Small tables with named rows and columns. After each table, cells are looked up by row and column.

vok =
         tas  pifa  tef  fis  mib  let  zedodus  kulizis  mida  feman
mus      197   183   17  156  225  128      128      141   128    100
fom       36    53  227   83   10  109      110       95   112    138
lezoku    39    53  226   82   10  111      111       97   110    140
zezuvid  200   186   14  158  229  128      128      142   129     99
funofo   199   184   15  155  226  128      128      142   127    100
rokap     37    52  227   82    8  110      111       96   111    140
depo      35    50  228   80    6  109      109       95   110    139
folud     36    50  230   80    5  111      110       96   110    141

let of fom: 109
pifa of folud: 50
zedodus of zezuvid: 128
feman of zezuvid: 99
zedodus of funofo: 128
kulizis of lezoku: 97
mib of depo: 6
fis of mus: 156
tas of mus: 197
pifa of fom: 53

Table luzomi
,komuver,zuv,vedug,fuzuri,kamuf,fosoge
zakili,-6.33,-5.84,-5.54,-5.99,7.31,7.63
rar,7.81,6.95,7.36,6.96,-6.92,-5.55
zumin,-6.40,-6.65,-4.35,-5.46,6.86,5.84
dimigi,-5.15,-5.55,-3.63,-5.40,7.17,7.23

What is the fosoge of dimigi in luzomi? 7.23
What is the fuzuri of zakili in luzomi? -5.99
What is the kamuf of rar in luzomi? -6.92
What is the kamuf of dimigi in luzomi? 7.17
What is the vedug of zumin in luzomi? -4.35
What is the komuver of zumin in luzomi? -6.40
What is the zuv of zakili in luzomi? -5.84
What is the fosoge of zumin in luzomi? 5.84
What is the komuver of rar in luzomi? 7.81
What is the vedug of rar in luzomi? 7.36
What is the fosoge of rar in luzomi? -5.55
What is the fuzuri of rar in luzomi? 6.96
What is the zuv of zumin in luzomi? -6.65
What is the vedug of zakili in luzomi? -5.54
What is the kamuf of zumin in luzomi? 6.86

vebam
|  | reti | pubolar | ruvo | vuv | rik | sulebub |
|---|---|---|---|---|---|---|
| misafa | 42 | 67 | 64 | 67 | 66 | 67 |
| saro | 85 | 17 | 25 | 16 | 21 | 15 |
| davesal | 69 | 36 | 41 | 36 | 37 | 35 |
| bape | 45 | 64 | 61 | 64 | 64 | 63 |
| medud | 69 | 36 | 40 | 36 | 38 | 35 |
| lisadal | 74 | 30 | 35 | 29 | 32 | 28 |
| rof | 48 | 60 | 59 | 61 | 59 | 61 |
| sifofi | 51 | 57 | 57 | 57 | 56 | 57 |
| pitari | 48 | 61 | 59 | 61 | 59 | 60 |
| tuloteb | 36 | 74 | 69 | 74 | 73 | 73 |
| mezapap | 39 | 71 | 67 | 71 | 68 | 70 |
| vubaku | 63 | 42 | 45 | 42 | 43 | 42 |
| mot | 74 | 30 | 36 | 29 | 32 | 28 |

ruvo of mot: 36
rik of rof: 59
rik of vubaku: 43
rik of tuloteb: 73
vuv of saro: 16
sulebub of rof: 61

Table sogope
	veb	kep	pefozi
difim	41	195	197
gilomir	43	179	188
lepit	201	27	35
bonemuk	181	45	41
nos	187	24	32
bikope	195	30	39
kod	208	23	30
seguk	27	201	192
daf	42	177	192

veb of lepit = 201
pefozi of gilomir = 188
veb of bikope = 195
kep of gilomir = 179
veb of kod = 208
kep of lepit = 27
pefozi of kod = 30
veb of seguk = 27
kep of difim = 195
pefozi of daf = 192
kep of daf = 177
pefozi of nos = 32
veb of gilomir = 43
kep of bonemuk = 45
veb of daf = 42
pefozi of lepit = 35
kep of bikope = 30
kep of nos = 24
veb of nos = 187

lefu =
,vuvi,nula,pepuli,pef,ror,kudi,rerupi,puvem
fip,244,233,56,78,52,64,49,243
rupa,134,135,168,165,168,164,168,132
fuful,169,167,131,136,131,133,130,169
goleti,122,125,180,172,180,178,178,119
pilek,145,145,156,155,156,156,156,144
kepap,169,167,131,136,131,132,130,169

What is the puvem of goleti in lefu? 119
What is the rerupi of kepap in lefu? 130
What is the pepuli of kepap in lefu? 131
What is the vuvi of fip in lefu? 244
What is the puvem of fip in lefu? 243
What is the nula of fuful in lefu? 167
What is the nula of rupa in lefu? 135
What is the vuvi of fuful in lefu? 169
What is the rerupi of pilek in lefu? 156
What is the ror of goleti in lefu? 180
What is the nula of kepap in lefu? 167

Table vume
          sep  kidig  sigusa  mazas    sop  sadani  duvunam  zovem    nef  tageral
puritu  27.26  47.56   62.59  68.66  70.49   56.60    14.43  54.16  70.99    37.98
mil     56.34  34.82   44.28  68.07  29.17   64.50    41.28  57.07  14.08    67.52
fik     24.19  33.75   84.45  77.68  18.84   69.47    55.64   6.60  16.92    77.01

zovem of puritu: 54.16
kidig of puritu: 47.56
nef of puritu: 70.99
sadani of fik: 69.47
tageral of puritu: 37.98
kidig of mil: 34.82
sigusa of puritu: 62.59
kidig of fik: 33.75
zovem of mil: 57.07
sadani of mil: 64.50
tageral of fik: 77.01
sop of puritu: 70.49
nef of fik: 16.92

mozun
         fudede  mokidos  kap
nid          67       13   28
zitat       -19       93   23
dek          43       18  -24
vorup       -19        2  -11
zitanol      42       -3   40
bebal        51        5   40
kig          49       34  -23
buber        14       48  -15
kinid       -13       10   52
nev          31       27   -7
risiv       -22       30   46
buzo        -11        1   20
nepepi       43      -63   38

What is the mokidos of vorup in mozun?
2
What is the fudede of bebal in mozun?
51
What is the kap of buzo in mozun?
20
What is the mokidos of risiv in mozun?
30
What is the fudede of kig in mozun?
49
What is the kap of buber in mozun?
-15
What is the kap of kinid in mozun?
52
What is the kap of risiv in mozun?
46
What is the kap of nev in mozun?
-7
What is the fudede of kinid in mozun?
-13
What is the mokidos of zitanol in mozun?
-3
What is the fudede of zitat in mozun?
-19
What is the kap of bebal in mozun?
40
What is the mokidos of kig in mozun?
34
What is the mokidos of nev in mozun?
27
What is the kap of vorup in mozun?
-11
What is the fudede of nid in mozun?
67
What is the fudede of zitanol in mozun?
42
What is the fudede of risiv in mozun?
-22
What is the fudede of nev in mozun?
31

